In the rows, 128 means zero.
A single turn carries every row of the set below to another of its rows. Some are shown first; where does it send the rows asked next?
bopu: [161 116 139  90  90 131 154 126 148 116 141 104 141 161 135 137]
kota: [152 116 171 100 113 148 141 120 138  92 156 115 131 167 151 145]
sen: [152 124 172  97 117 109 129 109 136 111 147 121 137 148 164 158]
seneb: [140 107 131 122 108 126 145 147 148 134 147 154 137 125 144 136]
sosed: [159 106 128  98  93 144 153 136 135 124 143 120 135 160 132 138]
dis: [154 121 163  96 110  87 133 125 163 109 149 128 152 145 133 142]
Liva: [149 116 171  92 108 140 145 118 127  86 162 123 134 158 155 140]
baf: [128 107 131 120 112 114 118 139 129 114 136 139 118 136 148 124]
dev: [129 134 133 126 125 134 128 123 130  95 165 146 139 129 154 119]
Buf: [175 123 143 115 104 115 129 104 150  93 151 139 134 156 153 156]
mam: [151 115 165  92 103 122 152 131 158  88 166 127 149 156 128 124]
dib: [124 117 141 136 133 120 145 144 131 125 154 128 138 124 145 150]
tetub: [161 140 124  98 115 121 133 157 142 128 140 130 125 139 146 122]
tofov: [150 122 157  91 109  88 137 123 155 108 152 136 158 134 138 140]
ves: [150 117 171  94 113 145 146 116 131  90 161 124 134 158 157 141]
zir: [141 108 150 115 117 115 143 109 147  95 160 112 141 114 155 154]
vobu: [170 137 128 130 131 132 151 155 146 117 155 123 151 154 143 132]
radul: [140 106 132 140 140 111 137 118 135 107 134 128 139 143 160 124]
gufun: [166 132 124 103 121 129 146 156 142 106 139 118 120 144 143 113]
Puda: [168 113 124 121 102 141 142 153 134 128 152 137 136 155 134 137]
Batok: [135 112 138 153 134 132 145 137 129  99 155 128 146 149 145 131]
zude: [118 136 152  87 120 121 152 118 149 105 161 116 133 148 131 125]
nela: [152 121 173 102 117 109 128 109 137 109 142 124 137 150 163 160]
Lipor: [142 128 150  93 112 136 156 116 165  98 153 140 123 152 167 146]
lopo: [146 146 148 110 115 104 138 159 142  93 153 132 117 136 133 135]
suk: [163 134 130 128 143 132 158 134 129  98 144 117 138 146 162 126]
nukir: [147 126 173 105 116 106 131 117 134  98 141 121 133 143 157 166]
Kot: [151 123 134 134 127 135 142 151 117 120 161 111 137 153 135 153]
geru: [140 115 151 128 119 112 113 136 151 115 143 124 114 173 138 138]
ragit: [142 144 125 129 126 117 137 152 146  82 167 127 140 152 140 138]
ker: [137 135 135 117 111 135 120 118 141 131 134 146 132 152 156 121]
Bevot: [150 144 127 121 112 118 128 147 157 117 136 127 132 175 142 139]
sozad: [155 118 135 114 125 133 149 140 131 110 159  95 132 153 146 168]
bemok: [154 146 139 108 124 126 159 132 129 103 166 152 150 135 157 120]
nimam: [158 131 126 105 112 121 130 159 140 135 138 136 126 138 150 128]
Gefe: [152 131 145 107 111 100 125 106 135  99 159 115 143 154 117 135]
Salo: [144 101 138 113  97 124 150 122 148 123 141 143 145 117 129 131]
logol: [167 142 128 131 136 135 157 146 146 111 154 123 150 155 148 129]
tene: [139 113 144 129 130 114 146 124 145 109 158 117 142 111 145 160]
nav: [123 106 137 126 115 121 124 142 124 117 139 141 122 133 152 128]
penod: [142 105 126 115 118 107 126 140 147 114 129 129 120 140 142 110]
sitan: [151 117 163  88 106 124 152 133 156  90 168 128 150 153 128 122]
Dupep: [151 106 148  99  90 120 141 106 152 119 139 126 143 121 138 130]
Lefa: [149 114 143 125 127 133 134 109 138 124 156 143 148 172 162 123]
Tam: [154 122 167  96 111  91 136 121 165 112 152 126 153 145 137 141]
Dugi: [134 109 136 151 135 127 143 127 133  96 149 131 143 152 151 130]
solam: [154 112 157  85 106 131 147 127 158 102 168 129 154 157 131 119]
torog: [151 117 143 105 116 126 156 129 143  92 162  90 140 152 151 161]

Lefa turns into bemok
nukir turns into kota
Now these:
zir turns into torog
sosed turns into Salo
Buf turns into Lipor
nela turns into ves
gufun turns into penod
dev turns into ragit
tetub turns into baf
seneb turns into dib
sen turns into Liva
nav turns into Batok

A single turn carries every row of the set below to another of its rows. Some are shown first; where does it send the rows asked next?
Pezem: [153  99 122 136 110 119 113 133  98  99 135 133 103 120 136 109 108 134
 139  92 159 116 144 103]
fazon: [174 133  96 103 119 104 119 120 106  99 158 150 119 142 133 143 134 120
 159 111 156 126 145 114]
Nade: [172 102  94 122  96 107 107 129 106 110 128 133 122 118 129 125 106 141
 146  84 172 116 146  86]
Kip: [157 123  81 135 102 108 126 164 122 143 141 145 111 122 133 144 110 126
 112 159 157 126 146  93]
Vuf: [157 121 118 151 116 113 127 131 105  98 137 126 132 125 150 110 101 148
 143 103 153 121 126  96]
Mibem: [157  99 109 120 105 117 125 113 119  97 140 121 119 139 137 111 104 137
 130 116 168 114 110  81]
Bener: [163 130 110 125 108 131 127 153 110 157 132 146 113 125 125 140 112 137
 104 133 148 125 137  75]
Nug: [169 134  96 104 101 109 131 133 114  79 147 164 114 136 141 134 119 130
 158 121 159 131 130 130]
ropu: [159 135  82 108 107  93 122 129 126 109 150 146 137 154 154 138 124 137
 159 135 155 124 129 109]
Medu: [138 146 118 125 115 116 117 156 110 136 122 144 118 124 129 149 117 128
 118 159 173 115 148 100]
zuteb: [151 128 111 126 106 122 128 143 104 163 125 145 104 127 129 141 114 135
 114 131 156 121 133  72]
zeg: [164 138 116 140  96 128 124 153 108 137 140 136 109 137 140 160 115 139
 107 137 166 137 151  80]
lipef: [153 127  90 121 105  98 128 125 120  83 142 132 104 152 133 125 127 137
 140 149 161 153 119 106]
vuma: [163 137 118 130 107 134 115 161 104 142 135 136 114 125 136 150 108 142
 100 134 161 136 147  89]
gife: [151 142 109 117 115 126 113 159 119 144 127 148 122 127 121 145 116 133
 109 155 170 121 146  98]
vakop: [164 111 121 122 105 128 121 122 106  92 131 151 104 119 145 113 102 146
 145  98 168 112 120 111]
kilag: [161 127  94 128 110 123 119 166 122 140 143 146 115 126 131 142 113 132
 102 157 155 128 148  99]
Vubi: [159 127  92 106  95 107 101 123 116 115 128 151  90 133 142 129 140 141
 163 143 159 138 140 125]
Kevet: [166 112  97 146 108 103 111 122 108 118 119 133 125 125 140 119 100 164
 150 102 171 128 120  82]
pagi: [187 108  93 129 102 114 101 111 112 107 136 136 119 102 134 126 111 144
 152 108 176 118 141 104]
Zipeb: [164 124  86 106 104 106 119 125 116  99 128 171  93 138 136 129 126 144
 161 126 168 136 121 123]
Repet: [152 139 115 132 108 122 122 152 124 133 127 146 122 129 124 151 115 132
 113 157 182 109 154  88]
goroz: [143 130  97 119 121 101 109 127 121 113 135 148 109 156 158 127 128 147
 157 147 161 130 122 126]
fofa: [164 137  96 101  96 106 122 128 119  98 150 145 119 130 144 130 139 121
 161 136 142 126 148 118]
zeko: [170 109 117 137 116 124 113 112 108  98 144 140 112 103 139 108 116 133
 146 113 157 110 138 112]
gef: [157 136 116 137  97 128 122 158  99 134 143 128 115 125 150 160 105 134
 105 130 162 131 149  84]
vufu: [155 138  95 109 106 100 129 119 121  88 131 134 116 151 123 129 129 137
 147 143 169 142 117  98]
sol: [157 106 111 124  99 118 111 115 115  90 134 114 117 141 144 123 101 149
 127 118 182 122 116  88]
Zufo: [158 136 120 132 106 127 137 143 112 151 133 147 104 137 129 145 123 132
 111 137 157 123 140  69]
lus: [158 118  98 144 106 120 125 157 129 138 143 147 106 130 131 141 113 130
 107 160 167 118 150  89]
saso: [181 105  95 118  92 117 121 123 113  97 137 150 117 117 142 125  97 148
 146  93 172 118 123  98]
Gefo: [165 118  92 116 121 107 104 117 104 112 144 155  85 142 140 136 136 137
 155 119 163 139 138 124]

Nade turns into fofa
lipef turns into sol
Vuf turns into goroz
Now these:
Repet turns into Zufo
vakop turns into Zipeb
Bener turns into kilag
Gefo turns into pagi
Kip turns into gef

